In the data rows, the value 128 means zero.
Some points, one per row:
array([141, 145, 143, 176, 144, 157, 153, 131, 160, 136, 161, 143, 168, 171,
       192, 128])
array([143, 145, 142, 180, 145, 157, 153, 133, 164, 135, 163, 144, 172, 169,
       194, 129])
array([139, 152, 145, 167, 142, 152, 144, 131, 146, 147, 152, 149, 156, 165,
       177, 137])
array([139, 148, 141, 163, 142, 161, 138, 128, 137, 141, 145, 150, 156, 163,
       183, 139])
array([141, 148, 141, 175, 146, 158, 146, 131, 154, 136, 152, 146, 168, 165,
       191, 137])
array([139, 150, 144, 166, 139, 152, 133, 128, 137, 148, 139, 153, 155, 158,
       178, 139])
array([134, 135, 146, 128, 128, 145, 129, 132, 153, 168, 130, 155, 131, 144,
       152, 143])
array([143, 149, 145, 165, 148, 154, 133, 136, 148, 146, 144, 156, 157, 158,
       182, 135])
array([152, 144, 157, 165, 165, 140, 133, 146, 143, 166, 156, 156, 146, 166,
       165, 131])
array([148, 154, 161, 141, 143, 148, 137, 129, 179, 161, 152, 151, 139, 157,
       140, 149])
array([141, 130, 147, 135, 144, 153, 138, 134, 145, 148, 132, 140, 129, 133,
       148, 135])
array([157, 149, 162, 178, 173, 135, 133, 151, 160, 178, 162, 160, 150, 177,
       164, 139])
array([173, 147, 161, 132, 146, 130, 136, 135, 165, 143, 139, 146, 135, 139,
       134, 144])
array([175, 133, 161, 141, 132, 132, 154, 128, 161, 147, 135, 150, 131, 163,
       133, 162])
array([185, 134, 160, 135, 138, 135, 130, 138, 169, 154, 137, 144, 144, 129,
       128, 146])
array([150, 158, 159, 129, 191, 130, 131, 131, 189, 146, 139, 151, 131, 162,
       135, 133])
array([171, 150, 169, 149, 177, 134, 132, 130, 175, 150, 130, 129, 132, 133,
       144, 162])
array([141, 146, 144, 172, 143, 161, 154, 129, 154, 130, 157, 139, 169, 171,
       190, 130])
array([131, 140, 135, 139, 159, 138, 143, 135, 144, 135, 132, 136, 130, 146,
       146, 128])
array([141, 146, 144, 179, 147, 156, 147, 134, 162, 138, 164, 146, 170, 167,
       193, 130])
array([146, 148, 142, 175, 152, 160, 150, 133, 158, 133, 153, 143, 169, 169,
       196, 130])
array([146, 146, 142, 175, 149, 163, 146, 132, 155, 135, 155, 146, 167, 168,
       191, 131])
array([134, 151, 141, 163, 139, 152, 139, 128, 139, 144, 147, 151, 157, 160,
       180, 138])
array([144, 148, 146, 177, 153, 146, 137, 141, 162, 153, 162, 156, 161, 167,
       186, 130])
array([140, 151, 145, 149, 146, 159, 134, 130, 132, 141, 129, 154, 141, 164,
       180, 144])
array([139, 149, 154, 150, 134, 132, 129, 142, 130, 172, 151, 169, 142, 149,
       158, 137])
array([137, 139, 159, 160, 136, 130, 130, 146, 143, 175, 163, 171, 143, 150,
       160, 132])
array([152, 151, 155, 167, 164, 143, 133, 144, 147, 165, 152, 159, 151, 169,
       170, 129])
array([138, 154, 155, 138, 149, 142, 130, 139, 139, 160, 131, 155, 137, 150,
       138, 128])
17 more points follow, each with its number after it:
array([157, 136, 161, 143, 139, 138, 131, 139, 147, 168, 139, 156, 133, 148,
       150, 130]) 0
array([175, 139, 158, 128, 135, 134, 129, 140, 171, 153, 132, 151, 142, 137,
       128, 134]) 1
array([157, 153, 161, 133, 164, 141, 144, 131, 172, 150, 152, 155, 149, 130,
       140, 139]) 2
array([181, 135, 163, 140, 139, 129, 129, 141, 167, 153, 137, 156, 145, 128,
       134, 146]) 3
array([176, 151, 168, 143, 147, 130, 129, 140, 172, 145, 148, 142, 133, 137,
       134, 147]) 4
array([173, 149, 130, 132, 162, 159, 132, 138, 154, 149, 136, 161, 188, 159,
       134, 151]) 5
array([141, 141, 145, 151, 172, 145, 131, 133, 148, 140, 132, 132, 172, 133,
       133, 147]) 6
array([150, 142, 139, 144, 139, 151, 146, 133, 155, 144, 143, 134, 172, 145,
       159, 168]) 7
array([141, 146, 131, 147, 185, 138, 145, 140, 161, 151, 135, 134, 148, 159,
       135, 157]) 8
array([133, 138, 131, 148, 154, 149, 135, 130, 141, 128, 142, 141, 185, 161,
       134, 145]) 9
array([151, 131, 136, 135, 148, 164, 135, 138, 135, 164, 139, 159, 199, 143,
       143, 143]) 10
array([145, 163, 136, 152, 190, 139, 135, 137, 150, 169, 148, 144, 152, 162,
       169, 151]) 11
array([179, 160, 143, 141, 166, 150, 138, 167, 168, 143, 147, 171, 163, 160,
       136, 155]) 12
array([135, 166, 134, 135, 170, 170, 146, 169, 177, 145, 129, 134, 130, 163,
       159, 156]) 13
array([134, 156, 128, 147, 159, 177, 146, 182, 183, 149, 130, 144, 133, 164,
       167, 150]) 14
array([137, 173, 132, 151, 163, 168, 155, 166, 190, 148, 140, 151, 129, 153,
       162, 158]) 15
array([158, 166, 150, 136, 172, 181, 147, 171, 202, 151, 137, 136, 132, 168,
       151, 158]) 16
Which of these numbered points is nearest to each point below, looking only along the 5 directions in which the first points spread most? Its number follows each.
array([149, 139, 133, 141, 153, 158, 136, 132, 152, 143, 135, 136, 174, 138,
       162, 130]) > 9
array([132, 136, 143, 134, 166, 132, 148, 137, 136, 131, 149, 139, 162, 196,
       140, 160]) > 14
array([129, 135, 131, 137, 169, 142, 141, 130, 151, 135, 149, 139, 162, 164,
       148, 152]) > 14
array([135, 135, 140, 134, 171, 147, 135, 136, 149, 134, 137, 132, 171, 148,
       146, 136]) > 13
array([147, 148, 156, 154, 176, 158, 134, 147, 167, 139, 134, 161, 134, 134,
       158, 134]) > 8
array([160, 152, 138, 158, 182, 194, 139, 150, 158, 171, 131, 157, 145, 149,
       171, 140]) > 11
array([130, 133, 132, 148, 157, 144, 135, 137, 153, 131, 145, 133, 162, 156,
       151, 163]) > 9
array([154, 140, 132, 172, 154, 171, 134, 160, 166, 146, 135, 152, 181, 159,
       134, 161]) > 5
array([141, 136, 149, 143, 181, 158, 137, 136, 131, 149, 158, 137, 190, 164,
       132, 142]) > 14
Now 17 new points, numbered from 0 again:
array([153, 155, 130, 142, 169, 151, 136, 187, 178, 160, 130, 162, 133, 163,
       163, 157]) 0
array([145, 171, 145, 148, 174, 186, 153, 189, 177, 164, 146, 145, 139, 172,
       153, 162]) 1
array([152, 142, 131, 136, 154, 136, 132, 141, 145, 137, 131, 137, 149, 137,
       133, 139]) 2
array([162, 168, 137, 132, 166, 163, 159, 187, 193, 176, 144, 144, 142, 158,
       166, 171]) 3
array([170, 167, 161, 151, 195, 205, 128, 188, 199, 170, 128, 162, 158, 140,
       145, 136]) 4
array([193, 130, 148, 138, 177, 171, 135, 158, 166, 136, 146, 173, 174, 144,
       150, 132]) 5
array([149, 155, 154, 149, 175, 179, 137, 150, 189, 161, 131, 156, 148, 129,
       166, 155]) 6
array([154, 138, 150, 149, 197, 159, 141, 155, 168, 145, 129, 168, 152, 153,
       160, 153]) 7
array([142, 140, 135, 128, 170, 143, 140, 143, 173, 132, 131, 144, 152, 157,
       134, 162]) 8
array([139, 141, 151, 142, 151, 146, 152, 147, 173, 129, 128, 141, 136, 143,
       151, 158]) 9
array([129, 135, 136, 134, 149, 163, 138, 135, 147, 128, 136, 134, 186, 148,
       142, 156]) 10
array([136, 149, 136, 129, 176, 141, 130, 148, 163, 139, 149, 138, 155, 158,
       129, 155]) 11
array([155, 131, 161, 151, 171, 149, 146, 161, 151, 150, 128, 138, 204, 154,
       157, 144]) 12
array([148, 142, 139, 156, 136, 168, 130, 160, 132, 173, 142, 136, 203, 141,
       164, 140]) 13
array([143, 166, 142, 139, 158, 170, 143, 172, 180, 146, 134, 149, 141, 163,
       157, 171]) 14
array([154, 155, 144, 146, 194, 183, 145, 190, 191, 162, 132, 165, 136, 177,
       156, 158]) 15
array([160, 162, 147, 137, 181, 162, 142, 167, 170, 155, 143, 144, 130, 151,
       164, 161]) 16
The same question for these:
array([138, 146, 133, 180, 138, 156, 147, 137, 138, 154, 167, 136, 143, 169,
       181, 136]) > 13
array([130, 160, 136, 140, 188, 130, 138, 136, 177, 146, 154, 147, 154, 159,
       128, 156]) > 11
array([144, 137, 137, 142, 172, 140, 140, 137, 156, 141, 128, 134, 160, 142,
       129, 157]) > 8
array([138, 152, 133, 184, 138, 157, 149, 134, 139, 162, 162, 144, 147, 166,
       183, 134]) > 13
array([175, 139, 133, 134, 133, 158, 150, 128, 133, 158, 146, 189, 179, 144,
       148, 158]) > 13
array([145, 133, 130, 148, 145, 163, 128, 132, 138, 130, 141, 131, 203, 162,
       132, 149]) > 10
array([164, 139, 129, 135, 158, 140, 137, 137, 135, 143, 134, 144, 146, 141,
       132, 148]) > 2
array([131, 133, 145, 140, 165, 140, 163, 134, 133, 136, 157, 133, 153, 200,
       142, 168]) > 14
array([144, 157, 128, 174, 144, 149, 145, 139, 131, 154, 148, 140, 165, 131,
       154, 141]) > 13
